Each row of this table is followed by its label. One hidden rule gives the labels. It looks at one to three of the table's principal directions, none of them among the few with the most spread.
tensor([-2.53, 2.83, 0.47, -0.08, -2.26, -1.50, 2.97, -0.27, 4.86, 1.36, 2.22, 1.18, -1.55, -2.28, 0.14, 0.12, -0.54, 0.05, 1.98, -0.47, -2.52, -2.41, -0.94, -1.12, -2.17, -1.47, 0.11, -3.14, 1.55, -2.73, -2.01, 0.84]) gb
tensor([0.04, -1.03, -0.17, -0.94, 0.85, 0.65, 0.68, -0.21, 0.59, -0.53, 0.75, 1.02, -0.94, 0.06, -0.86, -0.45, -0.62, -0.40, 0.09, 0.29, 1.48, 1.70, -0.46, -0.25, 0.52, 0.24, 0.27, 0.06, -0.28, 0.46, 0.66, 0.36]) gb
tensor([0.24, 2.67, -0.21, 1.37, -0.55, -0.47, -1.29, 0.47, -1.63, 0.26, 1.38, -0.26, 0.87, -1.39, -0.74, 0.19, 2.09, -0.13, 0.98, 1.04, 0.44, -3.12, 0.23, 0.25, 0.05, -1.36, 0.14, -0.89, 0.41, 1.13, 0.29, -0.36]) tt
tensor([-0.12, -0.33, 0.26, -0.23, 0.29, 0.46, 0.11, -0.25, -0.59, -0.83, -0.50, -0.21, -0.22, 0.49, 0.38, -0.44, -0.36, -0.29, -0.21, -0.17, -0.61, 1.12, 0.53, 0.34, 0.23, 0.20, -0.10, -0.19, -0.03, -0.60, -0.03, -0.06]) tt
tensor([0.26, -0.21, 0.86, 0.74, 0.27, 0.54, -1.20, 0.42, -4.62, 0.76, -2.11, -1.68, 1.73, 1.51, 3.83, -0.50, 1.26, -2.27, -3.11, -0.21, -0.74, 3.39, 2.27, -0.19, -0.25, 1.81, -1.79, 0.34, -0.62, -0.55, -1.05, -1.31]) fp
tensor([0.71, 1.46, -0.34, 1.55, 0.37, 0.10, -1.90, 0.34, -1.86, 0.54, 0.24, -1.35, 1.54, -0.71, -0.73, 0.43, 1.81, 0.03, 0.05, 1.18, 0.24, -1.24, 0.75, 0.42, -0.21, 0.07, 0.26, -0.35, 0.49, 1.28, 0.20, -0.06]) gb
tensor([0.25, 0.72, 0.46, 0.45, -0.51, 0.10, 0.95, -0.26, 1.17, 0.65, 1.34, 1.72, 0.24, -0.57, -0.33, 0.57, 0.31, -1.02, 0.35, -0.22, 0.69, 0.20, -0.50, -0.58, 0.02, 0.34, -0.33, -0.89, -0.24, -0.94, -0.24, -0.65]) tt
tensor([0.95, 1.33, 0.30, 0.83, 0.43, -0.08, 0.37, 0.11, 0.76, 1.48, 2.43, 2.17, 0.49, -1.39, -0.59, 0.52, 1.56, -1.60, 0.57, 0.48, 2.54, 0.69, -0.70, -0.96, 0.39, 0.28, -0.13, -1.34, -0.30, 0.12, 0.06, -0.44]) jb
tensor([0.05, -0.97, 0.06, -1.18, 0.45, 1.12, -0.23, -0.26, -0.33, -1.52, -0.72, -0.09, -0.80, 0.48, -1.47, 0.04, -1.03, 0.27, -0.30, 0.60, 0.35, 0.91, 0.13, 0.43, 0.68, 0.15, -0.06, 0.63, -0.15, 0.28, 0.82, 0.41]) rc
tensor([-0.40, 0.05, 0.24, -0.81, -0.55, 0.22, 0.71, -0.47, 0.87, -0.80, 0.01, 0.83, -1.00, -0.08, -0.59, 0.00, -0.85, 0.10, 0.49, -0.05, -0.10, 0.21, -0.44, -0.27, 0.18, -0.68, -0.42, -0.22, 0.12, -0.82, 0.24, 0.27]) tt
tensor([-0.21, -0.33, 0.19, -0.40, 0.39, 0.96, 0.07, -0.25, -1.16, -1.13, -0.15, -0.08, -0.28, 0.48, -0.08, -0.55, -0.28, -0.72, -0.45, 0.30, -0.08, 1.45, 0.68, 0.34, 0.35, 0.35, -0.15, -0.22, -0.11, -0.16, 0.26, -0.19]) rc
tensor([0.97, 2.01, -0.17, 2.45, -1.31, -0.53, -1.69, 0.35, -1.87, 1.86, 0.49, -0.28, 2.76, -0.50, 0.55, 1.15, 2.57, -0.79, -0.31, 0.49, 0.47, -2.17, 0.36, -0.27, -0.77, 0.15, -0.73, -0.06, -0.10, 0.83, -0.24, -1.56]) tt
tensor([1.08, 0.77, -0.29, 1.54, -1.19, -1.02, -0.18, 0.17, 0.96, 2.76, 1.32, 1.63, 1.84, -0.59, 0.38, 1.36, 1.64, -0.69, 0.10, -0.21, 1.97, -1.19, -1.19, -1.28, -0.69, 0.28, -0.61, 0.28, -0.51, 0.59, -0.18, -1.23]) gb
tensor([0.35, 1.09, 0.43, -0.13, -1.12, 0.24, 1.47, -0.48, 3.06, 0.48, 2.50, 3.35, -0.33, -1.33, -2.18, 1.25, 0.06, -1.01, 1.34, 0.20, 1.85, -0.77, -1.54, -0.87, 0.23, -0.25, -0.27, -1.16, -0.35, -0.80, 0.26, -0.65]) rc
tensor([0.19, 0.76, -0.87, 0.06, -0.87, -1.14, 0.79, 0.34, 2.95, 1.73, 3.07, 2.53, -0.11, -1.55, -1.36, 0.54, 0.92, -0.12, 1.64, 0.35, 2.82, -2.43, -2.08, -1.02, -0.48, -1.06, 0.70, -0.30, -0.28, 1.69, 0.42, -0.28]) gb
tensor([-0.15, 0.67, -0.06, 0.39, -0.43, 0.09, -1.09, 0.15, -1.78, -0.44, -0.81, -1.29, 0.54, 0.16, 0.16, -0.01, 0.47, 0.25, -0.34, 0.45, -0.88, -1.04, 0.77, 0.46, -0.17, -0.36, -0.27, 0.22, 0.26, 0.36, 0.05, -0.16]) tt
tensor([-0.03, 1.17, -0.03, -0.38, 0.34, -0.82, -0.24, 0.61, 0.96, 0.62, 0.81, 0.05, -0.76, -1.47, -0.95, 0.28, 0.49, 0.71, 0.87, 0.63, 0.81, -1.77, -0.62, -0.26, 0.26, -1.09, 0.40, -0.41, 0.38, 0.73, 0.01, 1.08]) fp
tensor([0.48, -0.01, 0.15, 0.72, -1.29, -0.44, -0.32, -0.02, -1.10, 1.07, -0.76, 0.35, 1.18, 0.66, 1.44, 0.67, 0.49, -0.39, -0.93, -0.63, 0.21, -0.27, -0.19, -0.76, -0.24, 0.17, -1.35, 1.04, -0.57, -0.33, -0.17, -1.14]) tt
tensor([-0.10, -0.27, 0.22, -0.37, 0.21, 0.56, 0.16, -0.18, -0.43, -0.53, -0.18, 0.09, -0.31, 0.22, -0.13, -0.15, -0.34, -0.37, -0.34, 0.14, 0.09, 1.04, 0.24, -0.02, 0.25, 0.24, -0.26, -0.05, -0.06, -0.29, 0.14, 0.04]) tt
tensor([-0.31, -0.61, -0.54, 0.38, -0.22, -0.34, -0.72, 0.25, -1.24, 0.21, -1.46, -1.91, 0.34, 0.67, 0.32, 0.09, -0.42, 1.57, -0.74, -0.20, -1.15, -1.39, 0.18, 0.13, -0.38, -0.03, -0.04, 1.59, 0.31, 0.65, 0.08, 0.43]) gb
tensor([0.84, -0.14, 0.05, 0.54, -0.09, -0.60, 0.97, -0.25, 1.86, 1.05, 1.50, 2.31, 0.37, -0.23, 0.39, 0.24, 0.45, -0.75, 0.86, -0.87, 1.49, 0.46, -1.12, -0.63, 0.26, 0.15, 0.18, -0.47, -0.61, -0.47, -0.03, -0.80]) jb
tensor([0.86, 0.10, 0.09, 1.74, -0.41, -0.02, -2.32, 0.54, -3.94, 1.36, -2.19, -2.31, 2.85, 1.18, 2.33, 0.65, 1.64, -0.63, -2.36, 0.02, -0.79, 0.20, 1.61, 0.17, -0.63, 1.42, -1.21, 1.34, -0.40, 0.59, -0.60, -1.35]) gb
tensor([-0.08, -0.98, 0.02, -0.49, 0.79, 0.36, -0.21, 0.07, -0.95, -0.56, -1.01, -0.92, -0.28, 0.70, 0.52, -0.51, -0.52, 0.15, -0.73, -0.09, -0.39, 1.27, 0.55, 0.33, 0.26, 0.47, 0.05, 0.53, -0.06, 0.11, 0.04, 0.33]) gb
tensor([-1.21, 0.64, -0.02, -0.38, 0.00, -0.01, -1.17, 0.09, -2.37, -1.81, -2.08, -3.01, -0.67, 0.37, 0.79, -1.11, -0.41, 1.24, -0.14, 0.40, -2.93, -0.87, 1.53, 1.09, -0.26, -1.23, 0.01, -0.08, 1.07, -0.18, -0.20, 1.03]) jb
tensor([-0.53, -0.21, -0.17, -0.92, 0.03, 0.58, -0.06, -0.19, -0.13, -1.39, -0.24, -0.33, -0.98, 0.04, -1.19, -0.32, -0.80, 0.55, 0.29, 0.59, -0.24, -0.22, 0.06, 0.37, 0.23, -0.61, 0.19, 0.14, 0.29, 0.32, 0.59, 0.61]) tt
tensor([-0.52, 1.04, -0.08, 0.27, -0.14, 0.65, -0.98, -0.01, -1.95, -1.22, -0.31, -1.41, 0.19, -0.11, -0.49, -0.43, 0.46, -0.04, -0.01, 0.95, -1.13, -0.73, 1.16, 0.80, -0.19, -0.46, 0.06, -0.54, 0.59, 0.38, 0.17, 0.03]) rc
tensor([0.08, -1.17, -0.24, -1.02, 0.76, 0.16, -0.19, 0.11, -0.17, -1.10, -0.88, -0.53, -1.13, 0.39, -1.14, -0.09, -1.19, 1.60, 0.05, -0.05, 0.21, -0.62, -0.43, 0.39, 1.03, -0.46, 0.40, 1.39, -0.09, 0.64, 0.85, 0.99]) tt
tensor([0.77, 1.59, -0.34, 1.21, -2.24, -2.13, 1.44, 0.12, 4.00, 3.73, 3.51, 4.17, 1.03, -1.75, 0.26, 1.46, 1.73, -1.02, 1.68, -0.71, 3.11, -2.48, -2.82, -2.25, -0.97, -0.90, -0.44, -0.70, -0.65, 0.20, -0.40, -1.42]) jb
tensor([0.13, 0.03, -0.19, -0.41, 1.05, 0.21, -0.63, 0.36, -0.43, -0.53, 0.17, -0.63, -0.41, -0.39, -0.85, -0.33, 0.20, 0.32, 0.22, 0.71, 0.49, -0.16, 0.27, 0.54, 0.47, -0.18, 0.70, -0.06, 0.13, 1.06, 0.38, 0.67]) gb
tensor([2.31, 0.19, 0.32, 2.53, -0.82, -0.90, -0.44, 0.17, -0.58, 3.54, 1.12, 2.48, 3.66, 0.54, 3.28, 1.04, 2.94, -3.10, -1.04, -1.18, 2.59, 1.73, -0.29, -1.24, -0.46, 1.88, -1.21, -0.03, -1.71, -0.04, -0.80, -3.24]) gb
tensor([0.14, 1.10, 0.04, 0.81, -0.59, -0.55, 0.41, -0.04, 1.04, 0.95, 1.33, 1.05, 0.51, -0.77, 0.14, 0.27, 0.86, -0.57, 0.78, -0.13, 0.37, -0.75, -0.44, -0.43, -0.40, -0.25, 0.04, -0.98, 0.08, -0.31, -0.35, -0.49]) gb
tensor([-0.53, 0.07, -0.32, -1.36, 0.95, 0.84, 0.65, -0.42, 1.35, -2.41, 1.60, 0.90, -1.91, -0.73, -2.41, -1.11, -0.76, 0.14, 1.90, 0.93, 0.58, 0.15, -0.26, 0.89, 0.74, -1.17, 1.44, -1.33, 0.40, 0.53, 1.01, 0.92]) rc
tensor([0.11, -1.67, 0.08, -1.39, 0.67, 1.14, -0.91, 0.58, -2.27, -0.81, -1.88, -1.29, -0.41, 1.03, -0.81, 0.37, -0.98, 0.46, -2.13, 0.64, 0.65, 0.61, 0.57, 0.28, 0.90, 0.94, -0.61, 2.29, -0.68, 1.30, 0.69, 0.33]) tt
tensor([1.04, 0.72, 0.37, 1.20, -0.39, 0.04, 0.12, -0.17, 0.28, 0.97, 1.21, 1.69, 1.38, -0.25, 0.30, 0.66, 1.25, -1.54, 0.17, -0.28, 1.10, 0.43, -0.18, -0.31, 0.09, 0.70, -0.34, -0.76, -0.62, -0.50, -0.20, -1.46]) tt
tensor([-0.13, 0.83, 0.00, 0.34, -0.23, -0.11, 0.48, -0.06, 0.96, 0.45, 1.26, 0.76, 0.04, -0.75, -0.41, 0.09, 0.45, -0.50, 0.62, 0.22, 0.33, -0.33, -0.26, -0.25, -0.33, -0.12, 0.21, -0.97, 0.19, -0.14, -0.19, -0.10]) gb
tensor([0.33, -0.38, 0.10, -1.76, 2.78, 0.40, 0.10, 0.60, 1.22, -0.85, 1.10, 0.32, -2.11, -1.30, -2.28, -0.49, -0.43, 0.48, 0.82, 1.07, 2.03, 1.04, -0.40, 0.39, 1.60, -0.23, 1.43, -0.59, 0.12, 1.22, 0.72, 2.05]) fp
tensor([-0.65, -0.50, 0.85, -1.44, -0.87, 0.39, 2.58, -1.16, 3.48, -1.81, 0.60, 2.63, -1.84, 0.22, -0.46, -0.25, -2.06, -0.43, 1.49, -1.26, -1.02, 1.06, -0.82, 0.11, 0.45, -0.52, 0.00, -1.31, -0.23, -2.89, -0.19, -0.26]) tt
tensor([-0.05, -3.36, -0.44, -2.67, 2.62, 1.26, -0.03, 0.22, -0.81, -2.05, -1.36, -0.87, -2.21, 1.22, -1.19, -1.17, -2.19, 1.08, -1.04, 0.42, 1.37, 2.79, 0.02, 0.57, 1.60, 0.57, 0.80, 2.02, -0.50, 1.65, 1.38, 1.69]) gb
tensor([-0.10, -0.78, 0.33, -1.39, 0.91, -0.18, 1.46, -0.16, 2.48, -0.18, 0.91, 1.70, -1.46, -0.28, 0.27, -0.66, -0.73, -0.69, 0.74, -0.45, 0.96, 2.16, -0.66, -0.29, 0.42, -0.04, 0.52, -0.97, -0.30, -0.67, -0.20, 0.50]) fp
tensor([0.45, 1.26, 0.10, 1.26, -0.39, -0.70, -0.80, 0.40, -0.23, 1.50, 0.10, -0.51, 1.33, -0.63, 0.55, 0.77, 1.35, -0.14, -0.11, 0.11, -0.21, -1.24, 0.23, -0.15, -0.56, 0.20, -0.18, -0.35, 0.17, 0.09, -0.65, -0.35]) fp
tensor([-0.10, -0.42, -0.04, -0.67, 0.11, -0.14, 1.24, -0.29, 2.22, -0.07, 1.02, 1.51, -1.04, -0.38, -0.80, -0.04, -0.77, 0.17, 0.92, -0.32, 0.78, 0.27, -1.07, -0.39, 0.25, -0.32, 0.40, -0.32, -0.05, -0.39, 0.22, 0.39]) gb
tensor([-0.56, -0.10, 0.02, -0.66, 0.02, 0.41, 0.45, -0.35, 0.22, -1.36, 0.04, 0.10, -0.92, 0.11, -0.45, -0.60, -0.73, 0.14, 0.55, 0.05, -0.61, 0.22, 0.11, 0.40, 0.19, -0.57, 0.26, -0.42, 0.23, -0.40, 0.26, 0.27]) tt
tensor([-0.21, 1.30, 0.00, 0.69, -0.69, -0.49, 0.69, -0.37, 0.84, -0.17, 1.52, 1.19, -0.03, -0.65, 0.19, -0.44, 0.60, -0.45, 1.51, -0.33, -0.25, -0.96, -0.33, -0.02, -0.17, -1.05, 0.30, -1.43, 0.25, -0.71, -0.12, -0.48]) tt
tensor([0.00, -0.24, 0.13, -0.48, 0.62, 0.86, -0.45, 0.03, -1.31, -0.84, -0.35, -0.43, -0.20, 0.24, -0.33, -0.33, -0.03, -0.52, -0.59, 0.66, 0.27, 1.20, 0.70, 0.33, 0.38, 0.33, -0.13, -0.01, -0.08, 0.36, 0.33, 0.08]) tt
tensor([-0.35, -0.44, -0.26, -0.42, -0.16, 0.59, -0.14, -0.18, -0.76, -0.74, -0.35, -0.36, -0.30, 0.38, -0.57, -0.20, -0.49, 0.17, -0.33, 0.44, 0.01, 0.20, 0.14, 0.05, -0.06, -0.10, -0.19, 0.53, 0.07, 0.45, 0.51, 0.10]) rc
tensor([0.07, 1.75, -0.32, 1.80, -0.74, -1.34, -0.30, 0.38, 1.27, 1.64, 1.01, -0.43, 1.26, -1.14, 0.07, 0.71, 1.29, 0.70, 1.08, -0.23, -0.98, -3.24, -0.26, 0.16, -1.00, -0.34, 0.78, -0.82, 0.57, 0.09, -0.83, -0.21]) gb
tensor([-0.12, 2.76, -0.14, 1.79, -1.69, -1.02, 1.16, -0.32, 2.18, 1.64, 3.45, 2.54, 0.84, -1.79, -0.08, 0.31, 1.80, -1.32, 2.09, -0.08, 0.72, -2.03, -1.04, -0.93, -1.04, -1.04, 0.16, -2.43, 0.34, -0.64, -0.51, -1.15]) tt
tensor([-2.87, 3.42, -0.11, -1.43, 0.20, 0.19, 2.25, -0.66, 4.56, -2.69, 3.86, 0.74, -3.74, -3.41, -3.64, -1.75, -0.78, 0.44, 4.45, 1.75, -1.94, -1.96, -0.21, 0.91, -0.77, -3.08, 2.46, -5.17, 2.55, -1.11, -0.22, 2.61]) gb
tensor([0.60, 1.19, 0.47, 0.83, -0.15, -0.09, -0.15, 0.02, 0.32, 0.76, 0.80, 0.75, 0.86, -0.68, 0.04, 0.58, 1.09, -1.00, 0.28, 0.12, 0.39, 0.00, 0.11, -0.12, -0.02, 0.33, -0.19, -1.05, -0.09, -0.51, -0.41, -0.61]) tt
tensor([-0.19, 1.34, 0.30, 0.26, -1.64, -0.02, 0.75, -0.28, 1.59, 0.41, 1.27, 1.64, 0.14, -0.84, -1.06, 0.98, 0.21, -0.56, 0.74, 0.14, 0.20, -1.59, -0.68, -0.51, -0.43, -0.42, -0.53, -0.82, 0.00, -0.77, -0.18, -0.72]) rc
tensor([0.35, -0.79, -0.04, 0.05, -0.24, 0.37, -0.81, -0.01, -1.42, 0.01, -1.26, -0.63, 0.86, 1.01, 0.74, 0.19, 0.08, -0.30, -1.15, 0.01, -0.02, 0.83, 0.52, 0.09, -0.13, 0.68, -0.64, 1.01, -0.42, 0.32, 0.09, -0.64]) rc
tensor([-0.15, -1.59, -0.04, -0.81, 1.63, 0.48, 0.33, -0.05, -0.09, -1.15, -0.81, -0.87, -1.00, 0.73, -0.02, -0.86, -1.23, 0.71, -0.24, -0.37, -0.58, 1.65, 0.36, 0.66, 0.66, 0.53, 0.80, 0.38, 0.04, -0.13, 0.20, 0.93]) gb
tensor([0.24, -1.59, -0.18, -0.60, 1.06, 0.75, -0.69, 0.22, -1.60, -0.68, -1.32, -1.16, -0.08, 1.01, -0.13, -0.22, -0.64, 0.41, -1.25, 0.19, 0.23, 1.17, 0.53, 0.45, 0.59, 0.85, 0.07, 1.42, -0.36, 0.91, 0.50, 0.29]) gb
Which label does each new row get?
tensor([-0.22, 0.10, -0.24, -0.16, 0.15, 0.41, -0.74, 0.03, -1.65, -1.22, -0.46, -0.94, -0.22, 0.26, -0.38, -0.53, -0.01, 0.40, 0.00, 0.49, -0.39, -0.53, 0.54, 0.62, 0.32, -0.60, 0.14, 0.29, 0.18, 0.66, 0.55, 0.17]) tt
tensor([0.30, 0.19, 0.36, 0.20, -0.15, -0.26, 0.10, -0.04, 0.08, 0.56, -0.01, 0.54, 0.37, 0.04, 1.04, 0.06, 0.44, -0.77, -0.16, -0.34, 0.18, 0.85, 0.04, -0.31, -0.05, 0.21, -0.42, -0.37, -0.24, -0.60, -0.39, -0.45]) jb
tensor([0.15, 0.80, -0.21, 0.32, -0.51, -0.26, -0.02, -0.10, 0.61, 0.06, 0.95, 0.76, 0.06, -0.61, -0.77, 0.23, 0.45, 0.12, 0.93, 0.25, 0.58, -1.27, -0.56, -0.14, 0.00, -0.79, 0.15, -0.36, 0.11, 0.30, 0.32, -0.14]) tt
tensor([0.48, 3.31, 0.51, 2.01, -0.61, -0.59, -0.69, 0.57, -0.13, 2.04, 1.90, 0.37, 1.74, -1.97, -0.03, 1.05, 2.70, -1.47, 0.46, 0.82, 0.34, -1.82, 0.40, -0.34, -0.67, 0.11, -0.22, -2.12, 0.36, -0.13, -1.01, -0.78]) jb
tensor([-0.02, -0.06, 0.06, 0.20, 0.00, -0.21, -0.30, 0.06, -0.35, -0.04, -0.66, -0.67, 0.34, 0.32, 0.82, -0.17, 0.09, 0.08, -0.17, -0.27, -0.82, 0.04, 0.45, 0.33, -0.20, 0.09, 0.05, 0.00, 0.05, -0.21, -0.35, -0.12]) gb
tensor([-0.41, -1.09, -0.16, -2.28, 1.90, 0.83, 1.70, 0.30, 2.38, -0.91, 2.25, 1.76, -2.70, -1.08, -2.92, -0.52, -1.37, 0.06, 0.77, 0.82, 2.58, 0.97, -1.18, -0.18, 1.26, -0.01, 1.35, -0.32, -0.25, 1.15, 0.94, 1.54]) gb
tensor([-0.23, 0.47, -0.10, -0.09, -0.51, 0.24, 0.06, -0.04, 0.46, -0.15, 0.47, 0.23, -0.08, -0.40, -1.05, 0.35, -0.02, 0.01, 0.26, 0.51, 0.09, -0.88, -0.16, 0.01, -0.24, -0.18, 0.03, -0.20, 0.14, 0.23, 0.15, -0.04]) rc
tensor([-0.53, -0.32, -0.07, -1.22, 0.68, 1.49, -0.54, -0.28, -1.89, -2.52, -0.50, -0.76, -1.21, 0.33, -1.51, -0.87, -0.75, 0.06, -0.12, 1.22, -0.02, 0.91, 0.79, 0.75, 0.77, -0.54, 0.05, 0.08, 0.26, 0.65, 1.09, 0.66]) rc
tensor([0.20, -0.89, 0.13, -0.34, -0.28, 0.21, 0.16, -0.22, 0.15, -0.03, -0.71, 0.34, 0.11, 0.70, 0.35, 0.25, -0.53, -0.16, -0.54, -0.37, 0.11, 0.89, -0.14, -0.18, 0.03, 0.46, -0.48, 0.64, -0.38, -0.35, 0.04, -0.35]) tt
tensor([-0.36, -0.70, -0.09, -0.65, -0.24, 0.27, -0.27, -0.15, -0.37, -0.88, -1.31, -0.88, -0.44, 0.61, -0.27, 0.00, -0.97, 0.89, -0.35, 0.03, -0.85, -0.17, 0.18, 0.29, 0.00, -0.20, -0.20, 0.86, 0.15, -0.05, 0.26, 0.39]) tt
tensor([0.10, 0.68, 0.11, 2.14, -2.33, -0.29, -1.07, -0.06, -2.89, 2.03, -1.61, -1.17, 2.85, 1.13, 2.63, 1.02, 1.29, -0.88, -2.14, -0.45, -1.25, -0.40, 0.85, -0.94, -1.62, 0.97, -2.16, 1.09, -0.17, -0.59, -0.86, -1.90]) rc
tensor([0.57, 0.69, -0.19, 0.74, -0.12, -0.91, -0.30, 0.38, 0.87, 1.71, 0.65, 0.35, 0.62, -0.85, -0.22, 0.84, 0.87, 0.41, 0.33, 0.03, 0.99, -1.34, -0.82, -0.65, -0.20, -0.15, 0.03, 0.16, 0.06, 0.54, -0.14, 0.15]) fp
tensor([-0.39, -0.17, -0.31, 0.17, -1.37, 0.18, -0.46, -0.37, -1.40, -0.66, -1.10, -0.62, 0.38, 0.87, 0.24, 0.05, -0.36, 0.50, -0.40, -0.06, -0.90, -0.94, 0.16, 0.01, -0.40, -0.54, -0.78, 1.05, 0.06, 0.02, 0.41, -0.54]) rc
tensor([0.98, 0.86, -0.18, 2.24, -0.70, -0.88, -0.33, 0.06, -0.52, 2.17, 0.81, 0.65, 2.04, -0.15, 1.23, 0.69, 1.70, -0.54, -0.05, -0.61, 0.74, -0.82, -0.44, -0.81, -0.49, 0.39, -0.45, 0.08, -0.25, 0.05, -0.30, -1.24]) gb
tensor([0.56, 0.47, 0.08, 0.37, 0.27, 0.93, -0.64, -0.14, -1.08, 0.05, 0.67, 0.47, 0.70, -0.26, -0.76, 0.25, 0.95, -1.31, -0.33, 1.07, 1.38, 1.30, 0.38, -0.19, 0.10, 0.56, -0.39, -0.50, -0.11, 0.57, 0.43, -0.45]) rc
tensor([0.22, 0.80, -0.07, 0.69, 0.23, -0.12, 0.11, 0.46, 0.21, 1.45, 1.52, 0.56, 0.64, -0.88, -0.20, 0.37, 1.12, -0.91, -0.15, 0.44, 1.22, -0.21, -0.14, -0.49, -0.31, 0.61, 0.16, -0.61, -0.11, 0.66, -0.29, -0.29]) gb
tensor([0.99, -3.22, -0.12, -1.26, 1.72, 0.08, 0.47, 0.36, -0.02, 0.11, -1.05, 0.51, -0.85, 1.32, 0.12, 0.01, -1.50, 0.97, -1.22, -1.10, 1.92, 1.71, -0.98, -0.33, 1.66, 1.07, 0.15, 2.72, -1.25, 0.82, 0.83, 0.50]) fp
tensor([0.08, -2.69, -0.27, -2.91, 2.76, 1.04, 1.71, -0.27, 2.19, -2.36, 1.47, 2.12, -3.11, 0.16, -1.84, -1.70, -1.97, -0.11, 1.16, 0.07, 2.63, 3.27, -1.01, 0.46, 1.97, -0.16, 1.73, -0.16, -0.69, 0.89, 1.45, 1.32]) gb
tensor([-0.60, -0.97, -0.55, -0.01, 0.13, -0.12, -1.63, 0.64, -2.96, -0.08, -2.75, -3.52, 0.54, 1.23, 1.28, -0.33, -0.32, 1.44, -1.84, 0.17, -1.82, -0.72, 1.22, 0.57, -0.61, 0.29, -0.23, 2.00, 0.32, 1.22, -0.18, 0.57]) gb
tensor([0.42, 0.39, 0.38, 0.23, 0.69, 0.28, 0.15, 0.13, 0.11, 0.47, 0.91, 0.69, 0.34, -0.44, 0.14, 0.01, 0.74, -1.28, -0.11, 0.23, 0.84, 1.32, 0.29, -0.06, 0.20, 0.77, 0.11, -0.99, -0.26, -0.15, -0.31, -0.33]) gb
tensor([0.07, 0.32, -0.24, 0.43, -0.28, 0.36, -0.39, -0.12, -0.84, -0.33, 0.24, -0.08, 0.36, 0.02, -0.64, 0.09, 0.27, 0.02, 0.08, 0.38, 0.16, -0.65, 0.08, 0.12, 0.02, -0.18, -0.05, 0.16, 0.06, 0.46, 0.45, -0.30]) rc
tensor([0.33, 2.31, 0.36, 1.93, -0.82, -1.90, 1.34, -0.01, 2.89, 2.46, 2.71, 2.25, 1.02, -1.57, 1.77, 0.18, 1.89, -1.27, 1.87, -1.20, 0.07, -1.06, -0.86, -0.79, -0.85, -0.44, 0.42, -2.63, 0.12, -1.56, -1.48, -0.97]) fp
tensor([0.54, -0.27, 0.76, 0.30, 0.83, 0.17, 1.36, -0.36, 1.46, 0.61, 1.12, 1.83, 0.20, 0.00, 1.22, -0.27, 0.25, -1.90, 0.11, -0.88, 0.56, 3.10, 0.02, -0.32, 0.22, 1.30, 0.09, -1.58, -0.50, -1.63, -0.75, -0.69]) gb
tensor([0.26, -2.04, -0.13, -0.77, 2.04, 0.77, -1.17, 0.49, -2.04, -0.37, -2.13, -2.37, 0.00, 1.17, 0.58, -0.51, -0.56, 0.34, -1.96, 0.38, -0.11, 2.59, 1.23, 0.64, 0.37, 1.56, 0.24, 1.37, -0.14, 1.06, 0.09, 0.88]) gb
tensor([1.57, -2.96, -0.13, -0.22, 1.31, 0.37, -1.53, 0.12, -1.67, 0.48, -2.69, -1.09, 1.39, 2.11, 1.70, 0.18, -0.14, -0.17, -2.13, -0.50, 0.92, 3.38, 0.60, 0.20, 0.39, 2.00, -0.46, 2.29, -1.05, 0.88, 0.24, -0.50]) gb
tensor([-1.58, 1.22, 0.41, 0.72, -2.29, -1.20, 0.25, 0.17, -0.66, 0.62, -1.77, -1.90, 0.47, 0.41, 2.59, 0.09, -0.28, 0.80, -0.66, -1.15, -3.96, -2.53, 0.82, -0.02, -1.54, -0.64, -0.99, 0.06, 0.65, -1.83, -1.66, -0.38]) jb
